Each path below is one point turned by a fixed rotation once a step. After each direction that follows a path, write how fast that rotation turns it, in degrees per step (0 if it stays still).
Each turn is a multiple of 5 degrees from 10 to 175, or 0.
Each row of a path follows its step; steps can be skipped.
Rotation 1:
step 0: [ 12  10 -36 -23 -16   3 -16 -22  -1   7 -22 -11   2 -16  -8 -36  -4   2
  12 -16  13  24 -26   1 -36  30  24  25  12   5   6  35   2 -16   7  64
   4 -12 -18   2   4  -3  22 -21  -8  30   1 -32  -8  28 -16 -41 -14 -17
   4  48   4 -26   5  -2  43]
step 1: [ -5  17   6   2  19 -24   2   0   6   1  28   5  17 -37  20   7 -26  -6
  33  12  31 -28 -18  -5 -20  12 -27 -23  17 -24 -19 -31 -18  22 -18  28
  29  25  -9  27   2 -26  13 -12 -26  30 -12  26 -24  29 -18   0   9  44
  20  15  43 -39 -14   4   4]
step 2: [-27  29 -10  13  31   8 -37  33   4  27 -33 -16  32 -26  15  38 -13  23
  10   3 -25 -13   2  20   0  -3  16 -23  29 -14  -4  44 -33 -10   9  28
 -38  38 -17  14 -11 -13   3  39   1   0   0  13 -24  -1 -26  -5  11   7
   0   4 -22  27  -5 -15  31]
step 3: [ 16  37   3  26 -12 -28 -13  12  15   0  -1 -20 -11 -13  13  16  34 -21
  22  15 -18  -1 -22  -9 -25  33 -11  37   8  19 -18  12 -53  23  -2  10
  -8 -16   4  -4  18  32   2  -7 -29   8  -6 -25 -41  23 -16  13 -20 -38
  23 -27 -26 -24   2 -45  -1]
step 4: [ 27  26  16 -14   5  16   5   1  52 -49  -2  18  -3  -4 -18   2 -32 -20
  24  23 -22 -17  15  20 -41   8  16 -41   1 -26  48  -7 -39 -14   1  21
  13  -5  18 -33  26  -7   7  -2 -31   9 -12  -8   2 -13 -46  34   4  12
  11   2   0   1   3   4  -2]
step 5: [-16 -12  16 -62 -61  15 -32 -14  -7  -1 -28  -1  24 -46   9  13  -1  -8
  20 -15  11  20 -36  11   9  25  22 -14  -9 -20   5  -6 -40  -2  36  17
   3   3 -11  -7 -13 -22   7  26 -13 -25  40 -17 -16   7 -15  11  -8 -13
 -32  10   7  -9   5 -24   8]
step 6: [ 23  12 -10   6   9 -18 -44  -2   7  31  13   7  -7 -37 -13  -5  -1   8
 -20  31  12   9 -26  22  11  11 -52 -16 -32  -6 -38 -30 -40  13  20 -19
  17   0  44 -29  34 -24 -16  11 -10  22  -8   4  -7  -7 -22 -18  39   5
   2   7   4 -17   0 -31  18]
step 7: [-19  14   1   8  30  -1  54  54   7  31 -36  23  15  -1  -8  17 -10   7
  -5  -3   7   0   7  48  -1  26  21 -20 -44 -32  18 -14 -19   6  37  11
 -13  18   4 -20  20  -2 -19   7   0   6  -3 -36 -29   1 -11 -25 -21   6
  13  21 -21  23  -7 -19 -24]
step 8: [ 17   8  -3   5 -43   4 -38  11  11   2 -28 -15  12  11   9 -42  26  11
   1   7  28 -19   4   9 -41  -1  -9  41   4 -23  11  -4   1   2  32  38
  33   0  13 -31 -18  13   9   9 -29  38  14 -20 -23   5  29 -25 -39  -3
   1  30 -20  -3  21 -31   3]
step 9: [ 29   4  12   8  -8 -23  -2  -8   6  13  -6  46  -4  -3  24 -11 -13  -3
  26  38  10  -6  -7 -22 -16  14 -22 -23 -24 -22  29 -20 -22 -10  12  29
  23  11  23  49   1   6   1  28   0  47  -1  -2  -9 -28 -29 -16 -27  27
   8   1  53  -2 -29  29  19]
Speeds:
[  8  -2  -2   6   0 -11  -2  -7  10   2   5  -2   2   6   7   2  -4  -2
  -5   4 -10   0   0   1   7  15  -3   0 -12   0  -2  -4  10   0   2  13
  -1   5   2   5   8  -3   8  -4   3   3  -8  -6   4   7   2   8   7  -9
  -3  -1   7   3   0   0  -3] -> 125
[  4  10  15   1   6  12   8   7   0   1   9  -1   1  -5   2  -2   4 -11
  -2  -2  -7   2   3   0   2   2   3  -6  -5  -1   9  -2   1  -5   0   6
  -1   2  -3   4   3   1  -4   0   8   1   5   8  -1   3  -6  -7   5   6
  -8   4   0  20  -1   3   6] -> 140
[  1  10   7   1  -9   2   5   0   1   9  -3  -1  -4   0  -6  -3  -7   0
  -2   1  11  -5   4   5   9 -12  -1  -4 -10   1 -15  -3   0  -4   4   1
   1  -8  -4   1  -5   2  -4  -4   1   5  -6 -14   6  -5   4  -1  -5  -1
  -3  13   8   5   5  -2   2] -> 40
[  8   3   2  -2  13   1   5   2  -7  -8  -3   2  11   0   3   0  -4  -1
  -4   0   1 -11   5  -4  -4  -1  -7  13  -4   3  -5   3  -2  -4   6 -10
 -10   5  -7  -4   7   8  -6   2  -1   7   1 -13   2   4   1   1   5  -4
  -1  -3 -13   3  -6  -5  -4] -> 85
[-11   4   1  14   4   0  -4  -7   7   0  -2  -2   1  -9  -2  -2   2  -2
   5   1  -5   1   0 -11   9 -12  -2   3  16  -9   4   2   2  -3   0   4
   3  -7  -9   0   5  -2  -2   4   2   4  -3  -8   3   8  -6   1  -2  -5
   1   0   5   0 -14  -1  -8] -> 40
[ 12  -3   4   9   1  -8   6  -7   4   0  -2 -14  -5 -10   8 -13   8  -3
  -5  -6   4  -1  -4   3  -2  -7  -3   6  -2   5  -5  -4  -7  -1   1   2
   6  -3  -5  -1  -3  -4   4   6   0  -1   7  -3  -8   1  -1  -1   9   3
   5  -7  -4  -3  10  12  -4] -> 140
[  2   5 -14   5   4   2  -2  -2  -5  -9   1  -5  -3  -6   0  -4   2  -3
   8  -1  -2   3 -11   2   5   3 -14  -1  -5   3   6   6   4  -2   1 -12
   2  -5   4   5  -5   7   2  -1  -1   9   9   4  -5  -1   0   0  -3 -16
   0   8   9   6   7  -5   4] -> 130
Rotation 2:
step 0: [-13   1  31  20 -16   5 -11  -3  28  40  -1 -11 -40   6  30  18 -29 -30
   0   4  -4  32   4 -19 -50  -5 -29   7   7  -3  17 -25  -9  -1 -14  -3
 -21 -12   4 -26  13  19 -14 -33   2  11  -2  25 -51 -26 -59 -15 -20 -19
   2  26 -16  42   0  10   7]
step 1: [ 18  15   3  16  22 -69 -29  12   7  24  21  -9 -10   6  -7 -14 -13  14
 -11  21 -23   3   9 -22 -34 -17  32 -23  20   0  31  -7  -6   8   1 -10
 -18  15 -22 -31  24 -44  15 -30  -9 -23   7  -8   0  14  31   9  -3  30
 -40 -16  -5 -49 -18 -11 -35]
step 2: [-26  -1  -8  20  64  -1  18 -24  32  39 -14  38 -10 -26  -2   8 -25  10
 -41  -5   8  10  15 -10 -37 -24 -24   4  -1   7 -10  11  29  34   0 -15
  18 -33  26  51   8  15 -34   3  -1  36  -6  -1   8  -2   9  28   5 -13
 -13  20 -12  10  12 -21 -19]
step 3: [-33  47   6 -23  -6 -13  22   2  -5  23  -1 -31  16   1 -23  10 -18  -3
  32 -18   7   7  19 -59 -15 -17 -30 -17 -35  25  14 -26   0  21  14  -8
   7  29 -27 -24 -16 -19  -8 -15  13  -7  21 -23 -16  -5  -8   6 -60  15
  26  26 -20 -18 -24 -15  24]
step 4: [-20   7  40   9   3 -21 -16  70   8  38 -19  22   2 -27 -19 -10  -7 -12
   4  35  39 -20  39   9 -12 -17  43   3  29 -16 -32  24 -12  13 -14  -6
  12   9  14 -14  34  -8 -21 -25 -11  22   9 -27  14  16 -21  22  26   0
 -20   4  12   3 -19  -1  21]
step 5: [ 24 -12 -14  27  54   9  22   4  37 -28 -10 -19  -3 -20 -20  -7  -1  17
  35  -2  24  23 -20 -41 -25 -12  -4   1  -7   6  -5 -33  50 -15 -37  15
  -3 -28  21   0 -12 -22 -19  40   6  -6   6 -27 -23  -8 -36  15  10  35
  -3  25  -4 -29 -24   2 -10]
step 6: [-20  24   8  36 -32  15  34  25  -3  12  31 -10 -19   5  -7  52 -12  31
  43  33   7   3  32 -14  12 -23  13 -20  -4  15  18 -23 -22  23 -40  -4
  27 -17 -21  12  -3  14 -13 -24 -27   5  14  18   6   1  -7  35 -10  -1
   1 -43 -15  12  26 -37  -1]
step 7: [-14  15  29  25   8  -9  -4  34  19 -10 -53  19  -4  22   3  -9  22 -47
  18   1   7   6  -2   0 -20  -5 -36 -14  -3 -16  16  -6  24  19  13  10
 -40   1 -57 -25  16  33 -36  10 -29  24   7   4  -7  10 -10  12  21  42
 -34  11  31 -11  -4  10 -22]
step 8: [-28 -40  21  -2 -20 -22  30  10  19  -1   9  10 -12 -19   4  11 -35  71
  -6   7   7  25   3  -4 -43  -4 -16  14  14   0  12 -29   2 -29  11   7
  -8 -55  10 -10  28  17 -22 -47   1 -32   4  -5  -9  11  -2 -12   5  15
  25  -7 -23 -30 -28  12 -18]
step 9: [ 28 -24   4   6  -1 -24 -26 -17 -20   4 -11  -9  10  21 -10  40 -17 -34
  17 -33   9   5  40  -3 -27 -42  -2  24 -20  18   2 -11  17  52 -40  -8
 -19  -4   2  -1  17   2   6  -7  -9  16  26  29  47  10  -4  12 -21   1
 -34  -6 -23 -20 -20 -42 -36]
Speeds:
[  1   1   2  -3  -9  -9   1  -7   0 -12  -3   1  -6   2  -2   0  -1   7
   2   3  -3  -1  -3  -7 -11   0   3   0  -1   7   0   7  -4   7  -5 -14
  -1 -10   0   3 -10  10   1   3  13  -6  -5   2  -8  -3  -9  -1  -3   3
  12   3   0   5  -5  -8   6] -> 130
[  5   3   2   5   3  13   1  -2   2  -2 -13  -4   5   2   2   6 -11  -3
  -1  -8  -6 -13  -2  -3  -3  -7  -5   6   2   2   8   1   6   4  -1  -5
  -5  13  10  -7  -3   4   5   6  -2   3  -8   2  -5   3  -7  -8   0  12
  -5   5   2  -3   2   3  -1] -> 160
[-11  -2  -9   0   6   3   1  -7   5  -6  -4   2  -1 -12  -3  -7  -5   5
  -1  -6   5  10  -2   7  -5  -3  -5  -4   0  -9   4  -2   2   1  -6  -3
  -7  -7  -2   2   4   2   2   7  -3  -2   0 -10   2  -4  -6  -6 -11  -4
  -1   0  10   6   8  15   5] -> 135
[  5 -10   2   1  -4  -1   3   6   5  -1  -8  -1  10 -11   5 -12   3  -4
  -2   9   9  -5  -1   0  -9  -6  -1   1   8  -3  -1  -1 -12  -4   6  -3
   0   1  -5  -4  10  -9  11  -1   1 -10   4   7  -7   1  -4  -3   4   1
   6   6  -5   5  -2   3 -10] -> 100
[  1   1   1   1  -5  -4  14   9   7  -5  15 -12   7  -1   0   1 -10   3
  -7 -10  -2  -1   1   6   0  11   6  -3  -7  -6   6  -6  -5   4   1  -1
  -6   4   6  -7   2   0   6  -3  -2  -4   0  -3   1  -3   2   9  -8   5
   1  -6  -1   8  -6  -6   0] -> 140
[  1   4  -6   4  -1  11   1   1  -6   3  -7  -4   4  -6   4  -2   4   0
   0   2  -1   2   2  -2   3  12 -10  -6  -4  -7  -2  -8  -5  16   7 -11
   5  -6  -5  -1   1  -2  -3   2  -7  -1  -7   4   0   0   4   0   1  -3
   7   5   5  -8   9 -17   4] -> 95
